In the data rows, the value 128 means zero.
Some points:
[130 156 171 145 129 116  46  98  86 139 154 148 122 127 114 172  82 129
  75 133 135 149 169 145 207 117 129 160 162 186 130 184 130 129  81 142
 130 131 102 164 116 177 168]
[144 145 136  62 146  84 202 109 141 125 184 156 151  70 119  73 102  80
 151 159  99 122 137  54 135  69  99 196 130 229 128 113 107 143  81 172
  98 123 162 179 115 196 159]
[147 122  67  77  92 160 116 107 159 103 217  96 148  91 151 153  58 145
 114  53 109 106  90 165 185  74 152 138 113 117  63 116 147 179 227 142
 120 106 147  64 118 121 169]
[120  64 155  72 134  99  98 117  95 219 146 115 130  88  58 147 132 123
  73 167 154 119  97 152 136 153 104 173 176  95  77 152 152 126  60 117
 139 133 141 127 133  59  58]
[172 177  92  47 133 153 183 134  78 188  35 166 147 113 133 172  85 169
 124  87 128 110  33 120  66 123  67 128  60 215  91  33 134 114 148 166
 151 213 107 178 158 127 109]
[ 66  49 150 137 163 106 183 187 101 124  63 153 129  57 184 130 162 100
 155  67  71 142 196 138 132 113 160  16  81  93 150  75  83  78 139 220
 124 125 100 169 160  89 111]
[194 142  99 137 118  43 131  78 110 121 177 123 174 125 122 144 123  77
 111 102 110 166 106 188 183 129 122 141 115  90 134 155 114 142  46  11
 117 100 139 129 144 116 145]
[ 95  95  54 150 178 209  72 143 161  83  33  51 147 123 248 180 120 134
 114  98  72 176 255 157  67  58 119  56 106 247 157 110  71  70 180 255
  59   0 108 139 156 116 131]
[ 86 145 119 139 164  36 154 139 160 132 255 165  71 101 126  98 152 106
 157 141 154 184  72 126 104 154  37  85 172  70 155 165 149 135  65 185
 136 116 145 109 128 175  62]
[137 114 149  56 152 116 120  80 129 148 144 164 114 198 100 170 115 131
 147 133 206 150 174 113 171  56  99 145  59 138 109 118 155 155 112 188
  86 178 169 107  62  71  73]
[178 126 237 182  51 187 154 113  65  82  98  93 119 164 146 139 104 152
 105 169 178 146  57 143 136 149  86 119  85  95 148  96 120 112 131 152
 139  81 163  96 125 110 123]
[129 102  90  80 144  85 115 153 147  75 151  91 100 105  90  94 160  88
 128 138 216 102 129 149 211 247  88  89 127  22 127 120 127 143 155 133
  95 116 118 115 142 143 135]
[139 149 162 145 145 160 149 126  90 203  96 109 137 109 109 110 117 145
 170 149  89 145  64 149 156 163 106 183 163 146 103 126  37  70 202 129
 128 213 126 108 173  99  86]
[109  96 115 170 164  54  62 101 137 122   0  79  18 149 162 152 246 145
 117 154 211 218 164  64 125  75 160 147 196 178  89 138 103  82 105  59
 179 176 132  80 162  90 120]
[238  38 196 178 135 100 113 147 118 127  85 102 157 144 159 132 146 166
 102 126 127  80 210 152 121  24  61 175 166  51 200 134 147 119 158 100
 102 132  89 104 106 155  69]
[121 132 119 113 186  72  80 177 141 156 210 133 160 136 166 100 111 161
 105 174  76 112 153 111 177 124 103  97 115  96 173 185 145 154 129 147
 139 164 131 144 118  97 122]
[124 173  91 113  96 124 141 131 120 140 121 108 137 139  61 159 127 141
  68 130 176  92 114 152 106 139 198 146  93  26 121 146  74 115 170  81
 164 116 146 127 155 121  79]
[127  72 151 160  76 108 120 122  84 145  48  37  30 121 208 122 178 200
 169 128 121 154 141 123  73 163 146 119 109 190 128   8  90 130 127 152
 142 145 131 146 102 137 150]
[172 118  86  32  88 205  83 124 109 147   0 136 163 131  61 134 187 139
 151 144 130 133 107 211  83 122 173 153 117 104  68 158 125 121 108 162
 186 146  68  93 136 156 118]
[ 88  96 113 111 116 120 122 149 150 128 255 160 122 105 115 109 142 111
 107 116  54  76 142 176  31 151 126 133 146 192  45 163 104  94 136 128
 161 106  75  76  92  54 152]
[ 44  52 170 180 138 172 142 109 125 104  97  83  93 144 106 131 207 203
 110 107 146  39 136 143 177  71 176  94 127 143 235 171 193  95 121 115
  87 106  26 160 104 104  74]
[155 208 176 137 135  71 165 105 158 155 173 188 179 235 171 105  99  97
 122 135 134 195  77 147 181  97 141  97  99 121 154  80 188 153 183 205
  97 121 162 151 126 249 180]
[ 93 201 251  79  95  90 139 137 149  85 175 134 133 101  95  70 134 180
 201 118 104 114 105 115 140 169  75 152 174  88 124 129 113 208  74 154
  92 128 130 155 122 169 142]
[ 53  55 157 143 197  94 134 128 152 115 100 125 113 148 127 148 171 137
 118 107 114  56 171 139  37 118 131 163 150 120 139 240 127 120 100 120
  93 226 143  90 149 109  95]
[176 215 199 139 121  64 123 169 117 121 130 175 158 137 139 119 126 147
 205 107 149 114 150 131  95 126 137 136  92 130 145 104 175 164 152 139
 125  96 212 151  88 168 200]
[213 106  54 152  59 223  54  86 117  94 131 134 154  90  68 100  71 144
  80 110 138 145 163 152 175 103 130  52 105 110 158 153 130 114 205  85
 147  98 136 168 131  79 146]
[186  84 138 154 173 173  96 130 116  74 162  79 116 171 135 134 130 129
 125 150 174 166 126 140 145  75  83 233 189 120 132 164 119  97 122 120
 151 174 126 139  99 182 131]
[  0 137  93 172 103  76 119 125 116 124 163 142 155 126 111  97 135  88
 162 120 108 130  93  54  99 175  84 143  81  65 133 134 156 126 150  83
 119  60  74 121  83 146 189]
[183 204 160 134 109 182 165 137 103 151 149 119 152 113 247 125 144 203
 120 131 179 109  52 127 181 112 130  88 113 105  71 129  63  70  74 138
 148 137 115 166 120 204  74]
[102  63 133 181 255 131 142 109 139 126  64 110 135 195  85 128 111 166
 208 212 145 168 198 136  79 158 122 130 161 177 110  85 144 154 127  87
 215 192 154 140 106 130 125]
[100 131  85 119 140 156 142  63 147 159 137 165 146  79 116  67 156 143
 106 159 112 124 147  98 175 167  75 200 229  99 160 162 193 108  80 138
 134 150 181 100 141 157 169]
[112 181  64  85  47 169 138 145 117 115 189 158 150  71 128 172 105  60
 118 103  92 154  51 135  86 150 142 131 143 131 157  48 163 183 133 151
 109 164 166 145 123   0 177]
[139 140 217 187 163 112 114 119 166 110 141 137 155  81 177 144 136 126
 128 154  90  82  89 142 101 118 110  88 103  66 177  99  73 131 116 134
 112  67 124 170  95  66 161]
[ 64 181 153 148  85  14 179 159 142 131 178 151 161 130 117 178 182  95
 173 120 166  82 154 125 130 168 130  69 167 101 181 135 110 163 131  52
  80 115 152 167  91 213 207]
[ 70 143   4 160  80 124  99 186 123 119  96 148  75 138  82 135 141 142
 145 101 184  84 117 130 144 181 152 150 100 155 132  75 126  83 110 159
 121  80 112 138 164 151  94]
[183  76 105 131 138 191  91  73 127 194  62  94 100 210 119 175 101 113
 122 139 143 139 147 139  91 118 154 127 163 132  93 165 101 165 172 151
 170 127 112  87 160  85 117]
[149 123 111 196 115  81 172  92 110  41  48  61 103 102  55 130 193 209
 150 146 100 146 175  87  35 236 187 102 111 155  52  53 111 113 121  68
 113 117 138 171 128 134 110]
[132 102  51 116 153 138  95 116 117 161 180 131 148  73  68 142 142  35
 116  89 120  10 121  71  87 165 187 124 109 174 140 161 175 181 101 126
 102 176 121  18 157  31  76]
[130 163 150 180  62  70 147 119 178  84 133 151 150 142 137  73 121 102
  83 113 157 182 233 116 167 116 125 106  92  91 133 132 130 151 147 139
 154  86  20  94 150  83 182]
[100 131 184 141 124  76  82 104 139 123 206 155 117 150 211 104 108  85
 124 146 156 155 130 130 179 129 131 164 188  99 156 116 158 155 116 119
 143 127 148 243 101 244 107]
[143 175 197 147  85 123 139 146  70  66 132 128  95 182 104 107  32 118
 182 178 170 139  78 156 176  66 138 118 143  98 136 128 133  72  86 123
 129 139  98 127 190  94 150]
[ 36 127 110 184  96 117 151 255 197  79 114 119 183 127  73 113 163 100
 122  90  91 113  95 150  78 230 155 107  94 106 133 180 132 137 124  92
  91 114 157 151 119 138 145]
[144 111 144 149 189 152  68 112 150 124   6 180 137 142 188 141  86 168
 106 145 106 230 158 106 232  14  72 112 161  87 146 149 123  91 153 135
 138  69 158  46  94 147 120]
[130 177 101  56 156 219 107 108 153 120 109  97 145 211 201 221 115 113
 130 147 169 139 151 133  57 154 118 142 106 160 100 173 116 125 139  66
 151 188 153 133 156 106 111]
[145 123 110  92 199 255  97 108 150 127 165 191  99 148 185 137  95 140
  95 185  35 169 185 140 180  64 101 165 137 181 183  88 103 119 114 120
 135 149 158   0 116 178  99]
[141 182  88 172  69 122 131 135 134 108 107 141 143 101 133 125  96 163
 109 152 107 113 110 111 198 117 133 135 130 180 122 195 130 165 208 108
 178  86 102 131  83 135 105]
[111 207  95  40   2 107 133 153 147 149 101 108 158  48  87 100  89 205
 108 107 111 122  94 105  60 216 255 105 116 135 166 144 107 113 161  38
 127  56 129 181 138  96 172]
[175 142 172 171 210 123 215 159 114 174 201 129  84 137 114  96 180  96
 179 106  75  78 183 135  52  99 151 116  75 169 106  67 187 178  90  74
  92 222 147 153 167 169 130]
[148  57  94  87 106 171 184 134 105 201 165 150  98 165  69 139 153  82
 142  71 145  64  27   0 108 175 133 167  99 174  62 135 152 131 128 151
 122 155 115 177 151  33 149]
[129  49  56  49 175 148 152 160 170 130 132 171 123 121 168  35  56  16
 108  92  95 176 147 122 163 158 111 117 144 168 112 105 134 146 125 119
  93  90 126 105 138 105 144]
[151 170 152 138 127 188 169  98  98 153  59  89  94 118  79 147 104  85
  88 120  99 108  48 135 118  81 171  97 137 109  82 132 146 105 103 147
 167 114 134 122 136 216 109]
There is one direction along which these points spread out most. Take the direction at right angles to it along which they spread out most. Go by this last direction. For each point below, how far along it does it lie, from 0 to 99? 50 is the average, and the first point above lies past it. One standard deviation of the points above along it is 16.
[176 215 199 139 121  64 123 169 117 121 130 175 158 137 139 119 126 147
 205 107 149 114 150 131  95 126 137 136  92 130 145 104 175 164 152 139
 125  96 212 151  88 168 200] : 65
[186  84 138 154 173 173  96 130 116  74 162  79 116 171 135 134 130 129
 125 150 174 166 126 140 145  75  83 233 189 120 132 164 119  97 122 120
 151 174 126 139  99 182 131] : 67
[137 114 149  56 152 116 120  80 129 148 144 164 114 198 100 170 115 131
 147 133 206 150 174 113 171  56  99 145  59 138 109 118 155 155 112 188
  86 178 169 107  62  71  73] : 59
[194 142  99 137 118  43 131  78 110 121 177 123 174 125 122 144 123  77
 111 102 110 166 106 188 183 129 122 141 115  90 134 155 114 142  46  11
 117 100 139 129 144 116 145] : 60
[ 64 181 153 148  85  14 179 159 142 131 178 151 161 130 117 178 182  95
 173 120 166  82 154 125 130 168 130  69 167 101 181 135 110 163 131  52
  80 115 152 167  91 213 207] : 63
[ 44  52 170 180 138 172 142 109 125 104  97  83  93 144 106 131 207 203
 110 107 146  39 136 143 177  71 176  94 127 143 235 171 193  95 121 115
  87 106  26 160 104 104  74] : 46
[172 177  92  47 133 153 183 134  78 188  35 166 147 113 133 172  85 169
 124  87 128 110  33 120  66 123  67 128  60 215  91  33 134 114 148 166
 151 213 107 178 158 127 109] : 29
[120  64 155  72 134  99  98 117  95 219 146 115 130  88  58 147 132 123
  73 167 154 119  97 152 136 153 104 173 176  95  77 152 152 126  60 117
 139 133 141 127 133  59  58] : 42
[109  96 115 170 164  54  62 101 137 122   0  79  18 149 162 152 246 145
 117 154 211 218 164  64 125  75 160 147 196 178  89 138 103  82 105  59
 179 176 132  80 162  90 120] : 42
[100 131 184 141 124  76  82 104 139 123 206 155 117 150 211 104 108  85
 124 146 156 155 130 130 179 129 131 164 188  99 156 116 158 155 116 119
 143 127 148 243 101 244 107] : 83
[144 111 144 149 189 152  68 112 150 124   6 180 137 142 188 141  86 168
 106 145 106 230 158 106 232  14  72 112 161  87 146 149 123  91 153 135
 138  69 158  46  94 147 120] : 77
